One turn moves every row onto another: examples first, then more rows asked:
ver: 202; -32; 63; -52; 104; -12; 129; 154; -100; -176; -138; -47; -120; -173; 117; -124
Nuz: 159; -172; -241; 336; -112; 143; -35; -40; -102; -269; 67; -79; -112; -29; 181; 24
vunum: 179; -20; -105; 31; -10; -1; -169; 79; 10; -22; -180; -143; -224; -160; 229; -244
bul: 66; -44; -91; 259; -40; 166; -101; 165; -75; -75; 202; 64; -2; 43; 120; -31
tagib: 216; -112; 53; -36; 179; 45; 64; 129; -20; -125; -152; -35; -147; -197; 116; -74
fidiz: 173; -21; 91; 96; 56; -4; 105; -19; -210; -48; -32; -62; -185; -137; 243; 190
lin: 205; -126; 87; 113; 31; -50; 103; -60; -144; 4; -11; -56; -143; -243; 221; 124
gam: 221; -38; -71; 5; -63; -31; -167; 29; 31; -14; -82; -104; -121; -193; 184; -282
mosov: 199; 26; -70; 124; -32; 4; -98; 68; 85; -50; -132; -120; -231; -150; 168; -275
Rer: 223; -144; -5; -56; 147; -19; 96; 112; 19; -169; -40; 18; -126; -213; 142; -141
gusom: 158; -12; 18; 56; -27; 34; -19; -152; -208; 45; -51; -250; -244; -72; 216; -103
zotem: 182; 111; -136; 168; -103; -108; -250; 187; -107; -73; 84; -68; -65; -9; 204; -115
Lomur: 92; -14; -169; 208; -137; -112; -254; 185; -55; -100; -3; -137; -56; 46; 224; -139
Sisi: -6; -53; -181; 265; -34; 119; -121; 143; -92; -90; 127; 73; 48; 6; 81; 47
Dap: 135; -43; -212; 133; -33; -60; -83; -55; -182; -310; -63; -219; -245; 42; 259; -34
fizo: 64; -79; -187; 239; -32; 33; -38; 208; -51; -60; 155; 58; 38; 40; 119; 78
sozek: 29; -190; 55; 38; 80; 144; 14; 144; -161; -182; -29; 24; 98; -63; 51; 41
vam: 133; -286; -22; 194; -106; -5; 10; 1; -207; -244; -31; -42; 37; -174; 241; 134
sarut: 44; -239; 59; 24; 60; 137; 28; 162; -150; -222; 47; 28; 63; -10; 137; -68
Fud: 42; -193; 21; 24; -10; 175; 92; 121; -147; -86; -10; 26; 109; -62; 59; -25
vafef: 116; -200; -2; 160; -159; 49; -70; -63; -207; -130; -73; -66; 58; -137; 231; 189
gop: 177; -128; -269; 300; -105; 38; -59; -80; -22; -224; 19; -45; -118; -97; 179; 139
Diter: 96; 78; -243; 192; -84; -100; -257; 165; -94; -80; 15; -68; -117; -11; 223; -104
fudar: 99; -29; -15; 93; 2; 152; 18; -167; -136; -39; -93; -194; -304; -38; 227; -78
dig: 196; 41; -203; 190; -22; -8; -60; -26; -223; -214; 37; -226; -267; 75; 204; -60

dig turns into lin
Fud turns into Lomur
Now these:
sozek turns into Diter
gop turns into fudar
Rer turns into bul

One turn moves every row onto another: examples first, then more rows asked:
zinoz: 47; -133; -76; -98; 70; -61; -40; -167; 89; 1; 87; -161; 55; 88; -123; -72; -37; 119; 83; -6
sopo: -23; 162; 150; 278; -91; 19; 16; -35; 57; 89; 12; 26; 111; 106; 207; -84; 32; -55; -175; 14
Volu: -82; -39; 105; 0; -31; 41; 67; 9; 72; 41; -53; -85; 115; 142; -218; 102; 22; 90; 160; -115
kazas: 60; -71; 130; -20; 131; -71; 64; -34; -156; 91; -23; -127; 81; 143; -142; 3; 24; 81; 151; -116
Zop: -32; 96; 203; 178; -97; 11; -25; 19; -102; 100; 2; 7; 93; 123; 248; -117; -66; -42; -281; -8
tebu: 26; -163; -118; -21; -123; 215; -85; 106; 33; 13; 71; -13; 40; -56; -185; -45; -151; 137; -4; -26
Zufu: -76; 79; 101; 213; -80; 69; -17; 27; -110; 112; -14; 32; 67; 128; 225; -66; -66; -70; -265; 101
gab: 242; -55; -74; -27; 107; -44; -87; -79; 1; 41; 138; -118; 27; -61; -84; -131; -25; 124; 74; -68
pemi: 151; 109; -73; -48; -27; 167; -109; 171; -151; 85; -84; -88; -20; -65; -158; 142; -26; 76; -5; -17
fubiv: 234; -74; -91; 16; -10; 110; -109; 101; -38; 40; 119; -42; 10; -131; -116; -123; -98; 127; 29; -88
sav: -53; -60; -20; -122; 4; 196; -114; 184; 84; -124; 22; -4; -12; -43; -197; -2; -54; 126; -62; -36
Gesek: 195; 16; 8; -46; 116; -15; -51; 58; -288; 120; -40; -131; 0; 24; -93; 22; -5; 84; 34; -52
kemu: -34; 70; -18; -19; -124; 184; -30; 144; 69; 27; -101; -73; 53; 4; -225; 161; 9; 81; 58; -57
demek: -39; 129; 211; 218; -116; -3; 7; -2; 10; 94; 6; 4; 107; 142; 223; -128; -11; -28; -224; -51
bamel: 177; -43; 51; -88; 229; -16; -86; 75; -79; -60; 87; -75; -29; -44; -93; -112; 34; 136; 7; -89
Fatur: 6; -103; 86; -112; 203; -68; -32; -46; 60; -99; 67; -107; 36; 71; -143; -94; 36; 126; 39; -76
Niroz: -91; 138; 43; 169; -111; 66; -48; -37; -22; 94; -34; -4; 47; 138; 212; -3; -38; -67; -273; 131
kamuf: -65; 175; 84; 209; -102; 34; -28; -66; 77; 78; -25; -28; 71; 120; 207; -22; 38; -81; -207; 81
tapo: -68; 179; 165; 192; -156; 20; -3; -27; 89; 77; -32; -29; 115; 122; 220; -63; 6; -57; -252; -4
fipu: -132; -122; 44; -141; 72; 66; -38; 41; 152; -143; 8; -67; 48; 72; -199; -4; 6; 130; 14; -46
nez: -56; 122; 120; 133; -115; 55; -76; 29; -83; 94; -44; -14; 49; 108; 229; -66; -63; -52; -329; 55
Mado: -70; 181; 108; 125; -153; 51; -63; -13; 36; 74; -52; -36; 66; 106; 211; -23; -18; -56; -296; 46
pired: -17; 84; 171; 281; -70; 44; 13; 18; -61; 126; 22; 52; 94; 117; 229; -106; -36; -43; -204; 11
datak: 143; -26; -19; -77; 101; 154; -142; 212; -68; -76; 44; -28; -53; -126; -140; -67; -26; 134; -66; -68
Doka: -108; -204; -96; -99; -63; 111; -44; -43; 123; -26; 43; -110; 75; 79; -181; -28; -104; 110; 39; 15

bamel turns into sav
demek turns into nez
Now these:
tebu turns into zinoz
Niroz turns into sopo
kazas turns into pemi

One turn moves every row onto another: examples first, then more rows asked:
Kog: -51; 240; -51; 233; -50; 67; 77; -43; -90; 111; 73; -42; -22
vatez: -74; 26; 68; 43; 157; -65; -80; -42; -87; -120; 193; -156; 73
lud: -168; -219; 219; 92; 1; 155; -7; -65; 55; 20; 73; 29; -190
Bim: -147; -96; 131; 153; 149; 36; -60; -176; -48; -103; 118; -150; -3
Ror: -92; 258; -68; 172; -20; -32; 74; -46; -39; 58; 61; 140; -60
gaz: -46; 173; -106; 142; -114; 28; 64; -173; -106; 42; 175; 104; -41
Befe: -87; -82; 248; 117; 81; 123; -3; -98; -36; -51; 181; -135; -187
vok: -196; 7; -84; 123; -95; 111; 142; -57; -137; 150; 116; -179; -202
pigo: -245; -235; 151; 132; -23; 71; -25; -83; 55; -91; -25; 42; -59
dile: -152; -209; -1; 72; -94; -8; -121; 27; 40; 12; -48; 179; 0
poz: 31; 20; -56; 11; 61; -149; -138; 72; -115; -49; 127; -118; -12
Muku: -127; -194; 95; 22; -84; 64; -59; 62; 84; 84; 56; 183; -135
Devu: -342; -5; -68; 34; -65; 83; 164; 13; -109; 90; 122; -42; -243
Zar: -201; 143; -81; 58; -81; -3; 98; -98; -79; -20; 183; 226; -78
nesor: -356; 59; -59; -15; -64; 23; 138; -14; -90; 2; 150; 150; -158
gige: -54; -1; 91; 57; 124; -62; -42; -32; -93; -147; 142; -241; -66
zanad: -178; 122; -23; 224; -26; 158; 82; -8; -161; 154; 69; -157; -92
gola: 75; 53; 33; -40; 26; -83; -126; 113; -79; 26; 225; 1; -45
did: -205; -247; 106; 161; 73; 73; -56; -174; 44; -7; -3; -45; -61
dimi: -31; 115; -107; 193; -121; 93; 94; -159; -120; 138; 143; -101; -96
tura: 34; 49; 152; 38; 96; 4; -69; -6; -116; -48; 259; -152; -99
Guso: -13; -57; -6; -59; -65; -40; -128; 159; 23; 86; 120; 153; -62
nin: -193; -267; -20; 71; -3; -14; -76; -20; 105; 77; -62; 70; -59
Nam: -22; -93; -109; 3; -42; -119; -177; 98; -41; 32; 31; 91; 26
Sodif: -256; 164; -62; 105; 19; -50; 73; -21; -60; 44; 57; 234; -156
vuv: -383; 44; -35; 100; 41; 34; 85; 19; -134; 80; 61; 131; -229
vor: -193; -124; 193; 115; 78; 47; 6; -102; -15; -153; 68; -156; -90
Los: -126; -113; -109; -33; 11; -119; -113; 128; 75; 59; 9; 61; 31
kasem: -65; 26; -67; -50; 83; -138; -118; 113; -29; -40; 133; -45; 82
vuk: -341; 25; -8; 162; 14; 134; 81; 21; -198; 138; 55; -62; -184

Guso turns into Muku
vok turns into dimi
Now these:
Los turns into nin
Ror turns into Sodif
dile turns into pigo

